In the rows, 128 means zero.
Each path below is one point turned by a fixed rotation once a step. After each direction that follows a path, write how fast that rotation turns it, in degrees per step (0 if it stays still).
Each turn is a multiple of 5 degrees from 10 to 175, or 0.
Each row of a path follows its step; steps can be skipped.
Path 1:
step 1: [127 132 136 136 123 123 120 142 124 131 127 134 124 120 127 144 131 126
 137 130 132 137 122 155 140 138 129 126 118 122 133 130 119 115 126 124
 134 127 132 145 128 117 136 122 118 113 147 148 133 135 123 114 126 132
 114 130 132 132 132 126 141 135 121 127 121 129]
step 3: [128 130 109 130 140 121 137 130 140 128 140 116 132 128 121 125 134 117
 125 137 114 116 140 127 125 141 126 132 126 131 134 142 131 131 125 129
 134 123 137 120 134 117 115 120 137 127 129 147 135 135 128 132 126 137
 127 124 119 145 124 134 113 109 115 120 125 113]
step 4: [129 134 124 133 125 128 128 130 124 135 143 128 136 134 122 138 131 125
 131 143 121 125 124 129 132 128 122 146 125 133 112 142 116 140 109 121
 129 136 133 119 133 115 111 134 122 133 116 141 140 146 136 127 121 141
 123 137 123 126 124 124 123 127 140 117 122 112]
step 8: [118 127 140 123 137 139 122 131 120 112 124 138 114 137 117 123 140 140
 118 126 135 138 133 141 131 142 128 120 127 114 129 125 134 121 120 124
 142 132 131 127 140 126 127 110 129 119 134 127 137 124 138 133 135 135
 124 134 131 135 126 121 126 116 126 103 116 132]
step 9: [121 115 118 117 135 131 118 121 140 125 135 128 118 130 120 126 133 136
 125 128 130 114 134 138 147 127 141 131 133 117 138 129 136 119 119 135
 126 136 139 118 141 118 124 125 132 117 139 123 138 135 150 120 124 132
 127 131 133 149 123 121 119 122 121 132 116 126]
step 11: [126 134 138 137 136 155 126 136 121 129 122 115 121 122 128 136 123 125
 139 126 111 114 138 136 136 136 132 135 123 128 118 137 132 112 130 119
 129 131 122 121 134 121 123 144 133 131 112 129 122 138 116 137 118 139
 124 140 128 116 127 123 120 126 125 120 122 135]
step 12: [133 130 126 129 138 131 132 140 136 131 126 112 130 127 127 124 126 124
 139 114 122 118 118 131 142 134 136 123 114 122 138 128 121 117 125 142
 126 140 140 127 133 125 135 144 119 124 110 128 117 136 119 125 124 135
 119 143 124 132 133 141 122 125 132 105 143 129]
step 13: [131 148 128 124 132 124 125 132 131 132 126 119 142 117 129 124 129 131
 122 139 131 134 106 137 116 135 140 125 132 117 130 124 113 117 115 135
 137 132 143 131 145 131 144 130 122 132 120 141 126 143 138 128 136 133
 125 134 120 128 125 147 131 133 130 121 134 136]
step 15: [120 130 127 126 124 128 143 126 134 119 131 137 131 119 130 126 146 131
 141 132 136 114 128 116 134 127 130 122 120 118 136 135 130 138 143 132
 138 123 135 117 147 129 125 125 120 105 135 140 132 133 137 128 120 138
 131 138 151 131 132 118 126 120 131 122 118 123]
[129 130 126 129 129 124 132 128 127 127 128 128 128 126 130 127 127 128
 126 131 127 128 130 126 130 126 127 128 127 125 129 128 127 127 125 130
 123 130 132 130 125 127 128 128 125 128 130 131 127 129 130 129 127 129
 127 130 131 133 130 127 127 131 129 131 131 125]
120
[131 130 128 129 129 129 126 134 128 128 124 129 128 128 131 127 129 125
 128 124 127 132 125 128 129 126 129 123 129 130 127 127 129 127 127 127
 128 127 126 131 127 130 131 128 128 131 127 129 128 130 130 126 127 130
 129 131 127 131 131 129 129 128 126 127 127 128]
60
[126 129 129 128 128 128 127 127 131 126 123 127 128 132 128 128 129 126
 128 129 130 129 130 128 128 128 130 129 128 129 129 127 124 126 125 133
 130 128 128 131 129 127 129 123 127 125 128 127 122 127 126 130 127 131
 124 127 126 126 130 129 131 128 129 130 129 128]
60
Path 2:
step 0: [126 130 139 130 126 125 122 126 119 130 124 119 142 108 127 135 137 132
 121 142 117 126 140 134 128 133 137 136 131 141 126 124 127 140 138 138
 116 134 130 138 130 121 122 126 127 128 134 130 118 114 117 142 140 130
 128 126 133 123 130 138 133 137 121 133 131 115]
step 2: [132 124 134 130 121 132 115 123 135 118 137 129 144 121 144 130 116 147
 129 121 131 123 122 124 133 142 118 119 119 125 131 123 120 131 123 119
 116 120 122 126 123 130 121 130 128 134 127 119 130 127 120 138 133 136
 127 125 143 132 130 142 113 136 140 125 130 124]
step 4: [114 135 129 133 116 124 135 121 129 121 137 137 121 126 125 126 131 161
 133 122 133 126 119 116 123 119 137 130 132 120 132 119 131 128 116 131
 127 129 136 131 129 143 141 131 136 133 136 128 130 137 136 130 132 123
 127 125 123 130 127 128 124 143 115 119 125 127]
step 6: [121 134 135 131 132 123 126 134 132 124 119 128 118 139 122 125 150 123
 128 137 114 111 130 121 127 128 138 135 121 134 128 116 130 117 134 130
 122 123 124 120 127 131 125 121 132 143 138 136 121 123 134 148 130 122
 129 141 135 123 113 122 125 138 130 123 122 124]
step 7: [127 133 133 131 135 133 123 124 127 114 135 132 120 126 121 139 118 137
 125 133 127 127 131 126 134 128 125 132 129 121 128 129 132 145 116 131
 119 121 115 140 137 133 150 130 129 135 130 129 128 149 134 139 140 127
 124 115 145 117 122 123 126 129 133 121 124 127]
step 8: [134 118 129 135 136 130 115 125 131 134 134 126 120 123 132 138 118 122
 137 131 123 117 130 124 123 116 117 125 138 138 137 113 113 123 136 132
 126 133 127 131 140 132 124 126 130 144 113 134 128 116 126 136 129 128
 120 120 136 138 121 149 129 126 130 125 123 120]
step 9: [126 130 129 130 122 126 127 112 124 127 129 134 119 139 130 126 144 139
 118 138 120 120 130 134 128 136 134 140 135 122 120 125 121 127 118 134
 120 145 117 141 127 149 126 133 133 131 137 127 123 116 119 131 138 125
 132 142 131 130 117 139 132 128 136 133 131 128]
step 10: [120 130 124 137 127 131 123 116 126 135 150 121 126 123 141 127 141 131
 131 131 139 124 136 111 137 133 126 117 143 120 131 131 126 135 133 125
 119 129 119 132 120 126 144 143 124 128 121 142 141 133 124 129 138 131
 132 114 134 128 127 122 129 133 125 126 125 121]
step 13: [125 123 135 133 134 130 137 114 114 135 122 134 126 120 127 125 117 142
 135 119 126 120 123 115 131 120 133 124 134 132 135 126 120 136 133 135
 122 119 114 109 124 123 139 136 131 132 114 141 128 133 133 122 134 124
 133 126 131 133 126 132 116 142 137 120 117 125]
[129 126 126 127 131 130 128 129 130 131 130 127 128 131 128 129 128 123
 131 128 128 127 130 123 127 127 128 127 129 134 131 127 132 128 128 127
 128 129 130 131 128 128 129 128 126 126 126 132 131 127 128 128 125 129
 133 128 127 131 126 127 127 130 128 125 128 130]
155
[132 130 128 125 127 126 128 127 127 127 129 129 130 128 127 128 127 125
 131 129 127 125 126 126 129 130 127 129 125 125 127 127 130 129 126 131
 124 131 131 125 127 129 128 131 127 131 127 132 124 128 127 126 129 126
 126 127 128 130 131 126 128 126 126 126 132 129]
0
[131 130 128 130 129 129 124 124 126 128 128 131 129 129 127 127 126 126
 127 130 133 126 130 130 133 127 128 130 131 131 127 130 127 126 129 126
 128 128 129 132 129 126 125 129 128 128 131 129 126 130 128 131 129 128
 129 127 130 130 125 132 131 126 127 128 131 126]
45
[130 129 129 128 130 127 130 131 124 128 125 130 127 128 127 129 129 126
 128 129 127 125 130 123 129 130 129 127 128 129 126 128 123 130 125 129
 129 125 130 128 132 128 129 123 129 126 129 127 126 130 132 127 127 125
 128 129 128 129 129 128 128 128 128 126 126 124]
45
[127 133 128 127 127 128 122 131 127 124 125 126 125 127 127 125 126 127
 128 130 125 127 129 128 128 127 130 127 128 127 127 127 128 128 129 130
 128 130 130 126 127 130 127 125 125 123 130 129 130 121 127 131 128 130
 129 128 128 130 128 130 129 127 130 129 129 130]
125
Path 3:
step 0: [138 132 132 127 139 115 126 128 123 125 136 111 120 128 120 114 130 149
 139 120 134 139 128 134 137 138 126 112 118 129 123 125 137 126 129 118
 133 124 123 123 134 119 129 136 138 145 120 134 113 135 123 128 129 125
 123 126 141 113 127 135 138 119 126 132 127 133]
step 3: [141 121 122 127 129 124 131 123 118 141 125 130 125 137 133 128 131 127
 136 119 125 109 139 122 120 126 126 137 128 129 129 115 140 123 131 139
 125 128 129 128 117 144 139 132 137 128 105 134 134 110 126 121 127 142
 120 120 127 120 124 138 134 129 139 128 116 127]
step 5: [143 124 136 124 141 123 141 132 143 118 130 129 128 120 142 141 136 146
 128 132 132 127 134 138 126 136 120 126 132 119 118 122 125 126 131 128
 131 128 134 123 121 131 129 128 132 128 123 127 130 133 116 124 115 145
 120 130 124 119 133 117 142 116 138 121 146 122]
step 6: [126 132 133 125 145 121 142 116 138 115 136 139 117 125 119 128 121 147
 132 117 120 132 130 140 141 127 122 120 123 119 123 126 133 137 128 128
 129 126 116 140 135 121 132 132 125 127 121 118 140 123 112 138 126 141
 130 127 129 118 117 120 136 122 134 131 132 135]
step 7: [125 132 129 129 140 118 136 117 131 130 129 108 128 121 128 119 130 145
 136 129 130 122 132 136 142 123 127 124 120 123 119 122 131 116 117 131
 125 129 126 141 141 126 132 138 122 132 125 139 130 122 133 137 145 139
 126 127 137 129 125 122 133 134 120 119 143 149]
step 8: [132 141 133 125 127 128 116 131 119 121 130 130 127 133 113 117 131 135
 138 135 128 123 142 127 131 130 129 137 121 119 120 130 139 112 121 131
 125 137 128 136 135 141 142 124 139 128 119 124 121 130 124 126 141 133
 128 143 131 135 112 128 144 133 123 111 132 141]
step 9: [127 124 123 134 120 126 121 122 115 116 118 124 125 128 122 113 136 142
 143 125 129 128 145 134 119 134 136 143 130 122 127 135 120 122 121 134
 121 133 136 130 123 131 138 140 128 129 126 125 120 123 113 115 129 133
 133 116 132 128 129 142 139 118 131 122 113 139]
step 12: [134 133 127 122 140 115 134 124 128 132 140 135 133 135 134 132 130 142
 127 122 136 111 129 115 138 135 134 121 142 120 122 123 143 136 140 126
 118 130 130 141 126 124 127 144 130 130 129 122 125 131 118 125 132 139
 121 125 140 123 133 130 125 109 139 129 145 125]
step 14: [130 135 122 129 143 109 127 131 124 133 128 135 116 123 129 122 139 138
 136 122 119 115 143 124 126 125 125 135 116 138 120 129 125 115 126 137
 111 123 123 133 133 137 128 122 132 115 125 145 140 130 131 128 126 142
 134 126 130 121 131 129 144 131 125 122 140 129]
[126 132 128 125 133 128 127 126 125 128 131 129 129 125 128 129 127 130
 126 127 128 131 126 129 129 129 126 126 129 131 127 125 127 128 129 121
 131 128 127 132 129 128 127 127 127 129 127 126 130 130 127 128 125 131
 126 127 131 130 132 129 130 129 127 129 131 129]
55
[131 128 130 128 128 131 130 129 129 126 128 131 128 131 130 125 128 127
 128 131 131 124 125 127 129 131 124 127 125 128 132 127 129 131 128 129
 129 126 125 129 128 131 130 130 132 130 128 130 130 128 125 127 127 129
 129 128 128 133 129 130 127 131 128 125 130 127]
155
[127 130 129 131 128 130 124 125 131 131 128 130 128 127 128 128 127 125
 129 128 127 129 129 126 124 131 124 131 129 128 129 130 130 129 128 128
 129 127 130 126 125 128 130 126 126 130 130 131 127 123 127 128 130 131
 127 129 132 130 130 128 131 127 127 127 125 131]
55
[126 128 127 129 128 127 128 129 129 124 126 127 126 129 126 128 128 127
 124 129 127 130 132 128 124 125 129 126 124 132 129 123 130 127 129 131
 129 129 126 130 127 128 127 131 128 129 132 129 132 127 126 128 129 129
 123 126 129 126 127 127 127 128 127 129 126 128]
100
